In the data rows, 50 means zero.
Here are some points, each followed by its number:
[50, 56, 45, 54, 47, 57, 49, 44, 62, 48, 54, 48] 0
[20, 61, 52, 57, 30, 43, 52, 27, 49, 63, 44, 48] 1
[36, 45, 61, 60, 21, 46, 54, 39, 36, 71, 50, 54] 2
[45, 28, 56, 55, 70, 54, 33, 56, 50, 43, 45, 58] 3
[80, 48, 43, 24, 78, 49, 45, 69, 51, 37, 54, 48] 4
[54, 56, 48, 50, 46, 52, 54, 39, 59, 51, 54, 53] 5
[99, 62, 39, 28, 69, 56, 54, 50, 72, 37, 64, 44] 6
[99, 35, 24, 22, 99, 79, 54, 99, 27, 20, 69, 46] 7
[35, 44, 55, 55, 56, 50, 45, 55, 43, 44, 45, 51] 8
[49, 99, 48, 47, 00, 29, 74, 06, 83, 73, 64, 32] 9
[41, 66, 56, 52, 22, 43, 54, 33, 53, 62, 48, 42] 10
[71, 52, 44, 40, 63, 51, 51, 57, 50, 38, 50, 43] 11
[35, 44, 57, 56, 41, 51, 45, 39, 45, 59, 46, 59] 12
[22, 47, 53, 54, 48, 43, 39, 40, 51, 51, 39, 59] 13
[37, 41, 50, 55, 40, 55, 47, 40, 39, 61, 47, 58] 14
[74, 70, 37, 39, 58, 40, 53, 43, 70, 48, 56, 44] 15
[39, 42, 54, 56, 59, 46, 37, 53, 57, 43, 43, 53] 16
[51, 55, 45, 46, 31, 52, 61, 58, 25, 59, 57, 51] 17
[56, 62, 44, 43, 45, 49, 56, 55, 48, 50, 59, 41] 18
[52, 53, 49, 55, 47, 47, 49, 40, 65, 53, 51, 53] 19
[44, 56, 51, 49, 24, 46, 58, 42, 32, 66, 53, 47] 20
New points follow, each followed by the numbers of its two nearest points above by angle, nearest first.
[71, 50, 41, 42, 68, 55, 52, 79, 46, 37, 58, 43] 7 4
[33, 47, 60, 57, 49, 42, 48, 45, 46, 50, 44, 58] 13 12
[63, 38, 43, 50, 68, 63, 47, 86, 29, 37, 54, 45] 7 4
[51, 42, 56, 60, 63, 52, 48, 58, 58, 43, 51, 51] 3 16
[72, 52, 49, 39, 55, 53, 54, 49, 65, 48, 56, 46] 6 15
[46, 41, 50, 60, 57, 59, 55, 48, 51, 50, 51, 59] 3 14
[52, 30, 48, 52, 75, 62, 41, 91, 19, 34, 49, 47] 7 3
[38, 41, 56, 57, 54, 49, 47, 42, 54, 50, 45, 58] 13 12
